In the data rows, zero lies at 7.5, halfway between 7 and 8.
Here are some points, each followed by its number:
Array([5, 3, 5, 7, 7, 8, 7, 8, 8, 8, 8, 7]) 0
Array([8, 5, 8, 5, 5, 14, 9, 5, 6, 6, 9, 11]) 1
Array([10, 6, 10, 7, 8, 3, 10, 6, 11, 9, 8, 8]) 2
Array([3, 10, 8, 9, 10, 4, 1, 7, 5, 5, 5, 9]) 3
Array([7, 5, 9, 6, 5, 15, 11, 9, 5, 7, 6, 9]) 4
Array([6, 4, 5, 7, 7, 7, 8, 8, 8, 8, 9, 6]) 5
Array([5, 7, 7, 6, 7, 15, 5, 6, 3, 4, 9, 10]) 6
Array([7, 7, 9, 10, 6, 6, 8, 6, 7, 8, 5, 6]) 7
Array([6, 4, 8, 6, 7, 8, 7, 5, 8, 7, 8, 9]) 8
Array([7, 8, 7, 9, 6, 9, 7, 7, 7, 9, 8, 4]) 9
Array([9, 7, 6, 6, 5, 10, 7, 5, 9, 9, 12, 4]) 10
Array([3, 3, 6, 7, 7, 9, 6, 5, 6, 5, 6, 6]) 11
Array([4, 7, 6, 8, 7, 12, 5, 8, 3, 4, 6, 9]) 12
Array([10, 8, 9, 8, 6, 7, 9, 6, 9, 8, 7, 6]) 13
Array([8, 9, 8, 7, 6, 7, 9, 6, 9, 12, 10, 4]) 14
Array([9, 4, 7, 7, 4, 11, 8, 3, 8, 10, 10, 5]) 15
Array([4, 11, 7, 10, 10, 9, 3, 10, 2, 2, 3, 13]) 16
Array([10, 8, 9, 13, 6, 2, 7, 7, 10, 11, 5, 1]) 17
Array([3, 4, 8, 6, 7, 15, 8, 6, 2, 7, 7, 8]) 18
Array([5, 12, 6, 9, 10, 6, 0, 8, 5, 5, 7, 13]) 19
Array([11, 9, 6, 9, 7, 0, 3, 3, 15, 13, 11, 0]) 20
Array([7, 5, 8, 9, 7, 4, 7, 6, 11, 13, 9, 1]) 21
Array([5, 7, 8, 9, 8, 10, 8, 11, 3, 10, 7, 6]) 22
Array([3, 7, 8, 3, 8, 15, 6, 6, 3, 2, 9, 12]) 23
Array([12, 10, 4, 7, 6, 6, 11, 6, 12, 9, 11, 6]) 24
Array([10, 5, 10, 7, 7, 5, 10, 7, 9, 15, 10, 2]) 25
Array([7, 7, 5, 5, 7, 11, 6, 6, 8, 6, 11, 11]) 26
Array([4, 9, 10, 8, 7, 10, 6, 7, 5, 5, 4, 10]) 27
Array([12, 11, 9, 11, 8, 0, 7, 7, 11, 9, 5, 4]) 28
Array([6, 4, 12, 7, 9, 3, 7, 8, 8, 12, 7, 4]) 29
Array([4, 4, 7, 8, 8, 7, 6, 7, 7, 6, 5, 10]) 30
Array([6, 4, 11, 6, 12, 1, 5, 9, 8, 10, 7, 8]) 31
Array([9, 7, 2, 6, 3, 15, 9, 2, 8, 9, 12, 5]) 32
Array([8, 9, 8, 8, 7, 7, 10, 7, 7, 6, 7, 10]) 33
Array([4, 6, 5, 10, 7, 9, 4, 7, 5, 8, 7, 7]) 34
Array([12, 7, 11, 7, 7, 4, 11, 6, 12, 13, 9, 4]) 35
Array([8, 10, 4, 10, 8, 4, 6, 8, 10, 7, 7, 9]) 36
Array([4, 7, 7, 9, 8, 7, 3, 8, 6, 4, 5, 10]) 37
Array([5, 4, 6, 7, 8, 7, 7, 8, 8, 8, 9, 7]) 38
Array([4, 5, 6, 7, 5, 14, 6, 4, 6, 6, 8, 9]) 39
Array([15, 11, 11, 5, 7, 6, 14, 9, 12, 8, 9, 7]) 40
Array([1, 3, 4, 9, 4, 15, 4, 5, 3, 4, 6, 7]) 41
Array([9, 8, 8, 6, 7, 9, 12, 7, 9, 10, 9, 5]) 42
Array([6, 11, 6, 7, 7, 13, 10, 9, 2, 0, 3, 12]) 43
Array([7, 6, 7, 4, 8, 11, 12, 8, 6, 6, 8, 10]) 44
Array([11, 10, 5, 8, 5, 10, 10, 7, 8, 9, 9, 3]) 45
Array([3, 1, 3, 7, 0, 15, 11, 1, 6, 6, 9, 6]) 46
Array([6, 4, 11, 6, 10, 4, 7, 8, 8, 13, 7, 3]) 47
Array([0, 3, 10, 5, 9, 11, 4, 8, 1, 6, 7, 11]) 48
Array([11, 10, 6, 7, 8, 4, 9, 8, 10, 9, 10, 4]) 49
Array([9, 10, 4, 10, 8, 3, 6, 8, 10, 7, 7, 8]) 50
Array([11, 10, 8, 10, 7, 6, 8, 9, 9, 12, 8, 2]) 51
Array([8, 5, 10, 6, 5, 15, 11, 9, 5, 7, 7, 8]) 52
Array([5, 7, 6, 10, 8, 6, 3, 8, 7, 4, 5, 9]) 53
Array([10, 6, 12, 7, 10, 2, 10, 10, 9, 14, 9, 0]) 54
Array([5, 9, 6, 11, 8, 5, 4, 9, 7, 7, 5, 6]) 55
Array([5, 7, 6, 10, 8, 7, 2, 8, 6, 4, 5, 10]) 56
Array([5, 5, 5, 6, 7, 12, 3, 5, 5, 3, 8, 11]) 57
Array([11, 9, 10, 7, 9, 4, 11, 10, 9, 11, 8, 5]) 58
Array([12, 9, 13, 4, 7, 8, 14, 8, 9, 9, 10, 8]) 59
Array([12, 6, 9, 3, 7, 8, 15, 7, 10, 5, 8, 10]) 60
Array([5, 5, 7, 10, 4, 14, 8, 9, 4, 4, 3, 10]) 61
Array([5, 9, 5, 9, 6, 11, 5, 7, 4, 4, 6, 9]) 62
Array([4, 8, 8, 8, 8, 12, 6, 10, 4, 8, 6, 9]) 63
Array([9, 5, 8, 7, 5, 8, 11, 4, 10, 7, 8, 5]) 64
Array([7, 6, 6, 4, 7, 11, 6, 6, 8, 6, 11, 11]) 65
Array([9, 10, 5, 9, 8, 4, 6, 8, 10, 7, 7, 9]) 66
Array([10, 10, 5, 9, 6, 9, 9, 7, 8, 9, 9, 3]) 67
Array([7, 7, 10, 6, 10, 7, 5, 9, 6, 8, 8, 9]) 68
Array([6, 6, 8, 7, 5, 14, 11, 9, 4, 7, 7, 8]) 69
Array([11, 10, 6, 9, 6, 9, 10, 7, 8, 8, 9, 3]) 70
Array([9, 6, 9, 5, 9, 9, 12, 10, 8, 8, 6, 9]) 71
Array([8, 7, 8, 5, 10, 8, 8, 9, 7, 7, 8, 12]) 72
Array([8, 6, 6, 9, 7, 3, 7, 5, 11, 12, 9, 2]) 73
Array([12, 6, 6, 7, 6, 6, 12, 9, 12, 8, 8, 3]) 74
Array([3, 6, 5, 7, 8, 11, 4, 7, 3, 3, 7, 12]) 75
Array([8, 6, 6, 5, 5, 14, 10, 7, 6, 6, 10, 8]) 76
Array([5, 4, 9, 5, 7, 13, 11, 11, 4, 8, 8, 6]) 77
Array([8, 8, 8, 2, 7, 15, 14, 7, 5, 5, 9, 12]) 78
Array([12, 8, 5, 7, 5, 9, 8, 5, 10, 6, 9, 7]) 79
Array([6, 8, 10, 6, 10, 8, 8, 10, 5, 6, 6, 11]) 80
Array([7, 4, 2, 5, 6, 9, 6, 4, 10, 5, 12, 11]) 81
Array([8, 8, 8, 3, 7, 15, 13, 7, 5, 4, 9, 13]) 82
Array([9, 6, 4, 4, 4, 15, 10, 4, 7, 5, 11, 7]) 83
Array([8, 5, 11, 6, 8, 7, 8, 6, 8, 7, 8, 8]) 84
Array([10, 6, 2, 6, 3, 14, 9, 2, 9, 9, 13, 4]) 85
Array([5, 3, 5, 7, 7, 8, 7, 8, 8, 8, 9, 6]) 86
Array([9, 5, 8, 6, 7, 10, 9, 7, 9, 10, 10, 5]) 87
Array([8, 8, 7, 9, 5, 11, 10, 8, 5, 8, 6, 4]) 88
Array([4, 8, 9, 8, 9, 11, 6, 11, 1, 4, 5, 11]) 89
Array([3, 3, 7, 7, 8, 7, 5, 7, 6, 6, 6, 10]) 90
Array([9, 6, 8, 7, 4, 8, 12, 4, 10, 7, 8, 5]) 91
Array([5, 4, 7, 6, 6, 13, 10, 7, 5, 12, 10, 4]) 92
Array([10, 11, 7, 8, 6, 9, 10, 10, 8, 7, 7, 8]) 93
Array([4, 5, 8, 7, 8, 11, 5, 7, 5, 8, 9, 7]) 94
Array([8, 9, 7, 2, 7, 15, 14, 7, 5, 5, 9, 12]) 95
Array([3, 6, 6, 5, 7, 13, 8, 8, 3, 3, 8, 12]) 96
Array([12, 10, 3, 11, 4, 6, 10, 4, 12, 5, 6, 5]) 97
Array([6, 11, 6, 7, 7, 15, 10, 8, 2, 0, 3, 12]) 98
Array([9, 7, 13, 3, 10, 10, 12, 10, 5, 6, 7, 8]) 99
Array([5, 8, 9, 9, 6, 14, 6, 9, 2, 4, 4, 11]) 100
Array([10, 12, 9, 10, 10, 2, 9, 12, 8, 7, 3, 7]) 101
Array([8, 9, 8, 8, 6, 7, 9, 7, 7, 4, 6, 11]) 102
Array([5, 6, 8, 8, 6, 9, 8, 6, 7, 5, 6, 7]) 103
Array([6, 7, 7, 8, 9, 6, 6, 8, 7, 5, 6, 8]) 104
Array([10, 10, 9, 13, 6, 2, 7, 6, 10, 13, 5, 1]) 105
Array([7, 6, 7, 9, 7, 4, 7, 5, 11, 12, 9, 2]) 106
Array([5, 8, 10, 6, 10, 7, 8, 10, 4, 6, 6, 11]) 107
Array([6, 8, 3, 9, 6, 7, 4, 6, 9, 4, 7, 9]) 108
Array([8, 6, 12, 6, 7, 11, 12, 6, 6, 4, 3, 10]) 109
Array([5, 10, 7, 12, 6, 10, 6, 7, 4, 3, 1, 11]) 110
Array([4, 7, 7, 10, 8, 7, 3, 7, 6, 4, 5, 10]) 111
Array([7, 8, 6, 6, 9, 7, 8, 9, 7, 5, 8, 9]) 112
Which three points above are nearest to each new point? Their numbers follow each, smallest number first.
Array([5, 7, 9, 8, 10, 10, 6, 11, 2, 3, 5, 12]) 80 89 107
Array([7, 14, 6, 15, 9, 0, 1, 10, 8, 7, 2, 7]) 50 55 101
Array([5, 7, 8, 8, 8, 10, 8, 11, 4, 11, 7, 7]) 22 63 94
Array([10, 11, 7, 9, 8, 5, 7, 9, 10, 10, 10, 6]) 49 51 66
Array([4, 5, 6, 6, 5, 14, 6, 4, 6, 6, 8, 9]) 6 39 57
Array([13, 6, 10, 4, 7, 7, 14, 7, 11, 6, 8, 9]) 40 59 60
Array([6, 5, 5, 6, 7, 13, 4, 5, 5, 3, 9, 11]) 6 57 75
Array([7, 9, 9, 9, 10, 5, 0, 9, 6, 6, 6, 13]) 3 19 56
Array([10, 6, 12, 9, 9, 2, 10, 9, 10, 15, 7, 1]) 25 35 54
Array([3, 3, 6, 5, 7, 12, 8, 5, 7, 7, 10, 9]) 8 39 94
Array([7, 9, 7, 7, 8, 4, 7, 6, 10, 8, 8, 7]) 36 50 66
Array([15, 7, 11, 7, 7, 0, 12, 7, 15, 14, 10, 0]) 25 35 54
Array([7, 4, 13, 1, 11, 10, 14, 12, 6, 9, 9, 11]) 44 71 99
Array([6, 7, 7, 7, 10, 5, 7, 8, 8, 5, 6, 8]) 30 104 112
Array([12, 10, 9, 10, 7, 2, 8, 7, 11, 9, 5, 3]) 17 28 105
Array([14, 6, 9, 3, 7, 8, 15, 6, 11, 5, 9, 10]) 40 59 60
Array([11, 9, 10, 6, 9, 4, 11, 11, 9, 8, 8, 7]) 2 49 58
Array([6, 9, 4, 12, 9, 4, 4, 9, 7, 7, 5, 8]) 36 53 55
Array([6, 7, 4, 9, 6, 7, 5, 5, 9, 3, 8, 9]) 53 104 108
Array([7, 4, 13, 1, 10, 10, 15, 11, 6, 9, 9, 11]) 44 71 99
Array([5, 7, 8, 8, 8, 10, 8, 10, 4, 10, 6, 6]) 22 63 88
Array([7, 9, 9, 11, 7, 4, 11, 8, 8, 10, 4, 4]) 7 13 17
Array([6, 8, 10, 8, 6, 12, 11, 7, 5, 5, 4, 9]) 27 69 109
Array([8, 7, 8, 7, 8, 8, 7, 7, 6, 8, 8, 6]) 9 13 84
Array([4, 8, 9, 8, 9, 11, 5, 12, 1, 3, 4, 12]) 16 89 100
Array([9, 8, 8, 6, 7, 9, 12, 8, 8, 10, 9, 5]) 14 42 87
Array([6, 8, 7, 12, 6, 7, 3, 8, 6, 8, 3, 5]) 7 34 55
Array([11, 8, 14, 5, 8, 10, 12, 9, 5, 8, 7, 10]) 59 71 99
Array([6, 10, 5, 12, 9, 4, 4, 10, 7, 6, 5, 8]) 36 53 55
Array([9, 13, 13, 15, 13, 0, 4, 11, 9, 9, 0, 6]) 17 28 101
Array([6, 8, 8, 9, 8, 9, 8, 10, 4, 11, 7, 6]) 9 22 63
Array([9, 8, 12, 9, 7, 10, 8, 11, 4, 9, 4, 7]) 22 63 88
Array([5, 7, 4, 11, 6, 9, 3, 6, 7, 6, 7, 7]) 34 53 108
Array([5, 11, 10, 9, 12, 3, 3, 11, 5, 8, 6, 10]) 3 19 68
Array([11, 9, 9, 11, 9, 0, 7, 9, 9, 9, 6, 8]) 28 50 101
Array([6, 10, 9, 9, 10, 6, 0, 8, 6, 5, 5, 13]) 3 19 56
Array([3, 3, 6, 5, 6, 12, 8, 5, 7, 7, 10, 9]) 8 39 65
Array([8, 8, 9, 4, 10, 7, 8, 9, 7, 5, 8, 11]) 72 80 112
Array([6, 14, 6, 15, 9, 0, 1, 10, 8, 7, 2, 7]) 3 50 55
Array([9, 5, 8, 6, 6, 10, 9, 7, 8, 11, 11, 5]) 10 42 87
Array([3, 1, 2, 6, 0, 15, 11, 0, 6, 5, 10, 5]) 32 46 83
Array([14, 5, 9, 5, 7, 1, 12, 5, 15, 13, 10, 3]) 2 25 35
Array([9, 10, 4, 10, 8, 3, 6, 8, 10, 7, 7, 8]) 36 50 66
Array([6, 7, 8, 8, 8, 10, 8, 11, 4, 11, 7, 6]) 9 22 63
Array([13, 6, 8, 4, 7, 7, 15, 7, 11, 6, 8, 10]) 40 59 60
Array([12, 10, 9, 10, 8, 2, 7, 7, 11, 9, 5, 3]) 17 28 105
